Rotation paths and how fast each direction turns (degrees a step):
Each turn is a multiple of 5 degrees from 10 to 175, or 0.
Each row of a path follows its step; steps can be skipped.
Rotation 1:
step 0: [ 0.29  2.77  0.47  3.53 -1.06 -0.06 -1.30 -0.36  0.44 -0.56 -1.39 -2.05
  0.72  1.18 -0.82  0.31  0.06  0.44  0.53 -2.22 -0.87 -1.44  1.50 -2.58
 -1.26 -0.36  0.49  0.08  1.68 -0.49 -0.41  2.27 -0.92  0.98 -1.32  1.38
  1.82 -0.86 -0.60  0.67  0.36  0.45  0.18 -0.59  2.90  1.08  2.46  0.82
 -0.03  0.10  1.40 -1.62  0.39  2.41 -0.46 -1.62  2.09]
step 2: [-0.30  1.71  1.67  1.56 -2.96  1.09 -1.11  0.10  2.74  0.58 -0.18  1.21
  1.86  0.39 -0.29  0.41 -0.30  0.87 -0.80 -1.89 -1.20 -1.32 -1.78 -0.43
 -2.22  0.80 -1.47  0.19 -0.04  1.43 -1.67 -1.07 -0.11 -0.97 -0.43  0.38
 -0.42 -1.76 -1.25  0.77  0.93 -1.85  0.08 -2.43 -1.17 -0.91  2.53  2.01
 -1.93 -0.92 -2.21 -0.91  1.31 -1.06 -0.27  1.66 -1.70]
step 4: [-1.91  0.88  1.09 -2.94 -0.70  0.41  0.35 -0.38 -0.01  0.14  0.40  0.70
 -0.37  1.03 -0.19 -0.32  0.60  3.23 -2.77  1.65 -1.91 -2.91  0.92 -1.56
  0.34  0.07  2.08 -1.18 -0.47 -1.42 -1.09  1.92 -1.96  0.96  1.12 -0.45
  0.39 -0.55 -0.11  0.67  0.22  0.65  0.43  1.11  1.10  0.55  2.72  1.59
 -1.25 -0.88 -2.80  0.87  0.10 -1.52  1.51 -1.24 -1.04]
step 7: [-0.38  0.05  0.00  1.24 -0.01 -2.85 -1.29  0.18  1.77 -1.14 -0.33  0.21
 -1.66  0.57 -2.43 -0.21 -0.20  2.01 -0.21  2.04 -0.62  0.23  1.07 -2.63
  1.47 -0.03  1.24 -0.78 -0.32 -1.33  1.23 -0.12  1.60 -1.98 -1.18  1.53
 -1.51  0.60  1.33 -1.52  1.02 -0.09  0.99  3.30  1.17 -1.15 -0.67  1.63
 -0.58  0.45 -2.28  0.61  2.25 -1.69 -1.62 -0.02 -2.25]
step 8: [ 1.54 -1.78  3.75  0.36  0.09  0.86 -0.71  1.21 -0.61  2.25  1.88  0.57
 -0.76  1.93 -1.60  1.21 -3.27 -0.12  1.23 -1.02  0.37 -1.88  1.15  1.26
 -0.04  1.30  0.83 -2.96 -0.47  0.73  1.97  1.29  1.78 -0.43  0.43 -0.18
  1.10  0.90  0.38  0.46  1.81  1.31 -1.60  0.94  0.01 -0.68  2.09  0.14
 -0.84  1.37 -0.23  2.11  0.94  0.85  0.63  0.20  0.70]
step 9: [-1.92 -2.94 -0.06  1.11 -1.77 -0.06 -0.19 -0.33 -0.59  0.00  0.26 -0.21
  2.53  1.39  1.05  0.82 -0.16  1.44  1.58 -1.04  0.12 -0.97  1.80  1.74
  1.40 -0.29  0.79  0.22 -2.50 -0.36  0.61  0.81  0.66  0.73 -0.71  1.74
 -2.80  2.32 -0.10  0.55  0.41 -2.46  1.34  0.58  2.47 -1.22 -2.43  0.18
  1.67 -0.75 -0.35  1.11 -0.19 -2.07  1.50  2.11 -0.77]
step 10: [ 1.92 -1.51  0.86 -1.04 -0.07  0.45 -1.23  0.48 -1.08  1.32 -0.09  2.84
 -0.42 -0.12 -1.64  3.15 -0.66 -1.45  1.16  0.98  1.61 -1.70  1.62 -2.01
  0.51 -2.14  0.62  1.31 -0.10  1.89 -0.07  0.14  0.07 -0.58 -1.47 -1.75
 -0.40 -0.59 -1.14 -0.84 -0.29 -0.72 -0.59  1.58  0.21 -1.13 -2.19  1.69
 -2.07  1.43 -2.28 -1.04 -0.12 -2.99 -1.51 -0.32  0.58]
step 16: [-0.25 -0.54  1.07  1.32  0.80  0.56  2.48 -1.08  0.56 -0.49  1.82 -0.27
  0.56  0.40  0.67  0.67 -0.85 -1.12 -0.48 -1.79 -1.16  0.26 -1.50 -1.14
  0.44  0.11  1.95 -2.25 -0.44  2.06 -0.98  1.62 -0.98  0.41  0.56 -1.16
 -0.69  0.13 -1.34 -2.68 -3.11  1.47 -1.63  1.19  0.46 -0.29  2.14  0.10
  0.87 -1.11  1.97 -3.28 -0.76 -2.90  1.67 -0.72  0.30]
step 20: [ 0.34 -1.65 -0.41  1.56 -1.99  0.94  0.31 -0.20  4.25 -1.71  0.75 -0.85
 -1.15  0.89 -1.06 -1.51 -1.65  2.41 -0.48 -0.26 -0.37  0.67 -0.12  1.02
 -1.27  0.12  2.33  0.72 -0.67  0.82 -1.55 -1.20 -0.23 -2.33 -0.02  0.25
 -1.63  0.26  2.23 -0.67 -0.51 -1.62 -0.45  1.42 -0.38  0.82  3.17  1.49
  0.22  1.29  0.69  2.11  0.67 -0.76 -0.08  1.86 -1.34]
Directions:
[-0.39  0.11  0.71  0.50  0.09  0.30 -0.12  0.39 -0.14 -0.48  0.47  0.28
  0.49 -0.61  0.37 -0.82 -0.17 -0.04  0.21 -0.63 -0.14  0.94  0.45 -0.57
  0.39 -0.31  0.58 -0.43  0.12 -0.57  0.62  0.30  0.79 -0.33  0.01 -0.21
 -0.23  0.43 -0.89  0.13  0.22  0.11 -0.06  0.06  0.06 -0.09  0.12 -0.52
 -0.17  0.20 -0.11  0.10 -0.31 -0.33 -0.76 -0.33  0.23]
40
[ 0.04  0.27  0.15  0.44  0.07  0.45  0.11  0.63  0.28  0.33  0.65  0.18
 -0.23 -0.54  0.20  0.18  0.60  0.45 -0.30 -0.43  0.75  0.00 -0.52 -0.28
  0.28 -0.44  0.05  0.20 -0.27  0.29  0.36 -0.47 -0.34  0.45 -0.58  1.20
 -0.60  0.15  0.14 -0.56  0.13  0.31  0.25  0.18  0.31  0.08 -0.05  0.29
 -0.18 -0.09  0.04 -0.51 -0.81  0.14  0.57  0.46  0.77]
110
[-0.77 -0.40 -0.07 -0.41 -0.19 -0.12  0.15  0.17 -0.10  0.84  0.55 -0.13
 -0.35  0.55  0.55 -0.26  0.56  0.09  0.39  0.05 -0.11  0.02 -0.26 -0.28
 -0.06 -0.09 -0.23 -0.85  0.41 -0.14 -0.66  0.28 -0.28  0.56  0.04  0.04
 -0.12 -0.13 -0.63  0.00  0.38  0.25  0.03  0.68 -0.24 -0.15 -0.35 -1.42
  0.65 -0.11  0.47  0.09  0.18 -0.03  0.52  0.36 -0.18]
140
[ 0.21 -0.31 -0.30  0.05 -0.75 -0.22 -0.04 -0.41  0.64  0.60  0.26 -0.49
  0.76 -0.38  0.45 -0.21 -0.61 -0.60  0.57 -0.11  0.40  0.05 -0.30  0.11
 -0.64 -0.44  0.24 -0.02 -0.37 -0.41 -0.35 -0.32  0.27  0.18 -0.15  0.59
  0.26  0.46  0.69  1.01  0.18  0.18 -0.46 -0.10  0.30  0.68  0.50 -0.35
 -0.30  0.52  0.25  0.13  0.30  0.26  0.01 -0.01  0.45]
125
[-0.75  0.36 -0.20 -0.46 -0.34 -0.17 -0.95  0.31 -0.36 -0.34 -0.06 -0.06
  0.30  0.24 -0.11  0.95  0.04 -0.38 -0.38  0.05  0.22 -0.40 -0.31 -0.62
  0.07  0.40 -0.69  0.15  0.38 -0.27  0.14  0.21  0.31  0.09  0.67  0.81
 -0.06  0.38 -0.58  0.46  0.17  0.31  0.71 -0.09  0.36 -0.62  0.91  0.22
 -0.34  0.44  0.09  0.25  0.32 -0.16 -0.08  0.24  0.15]
10
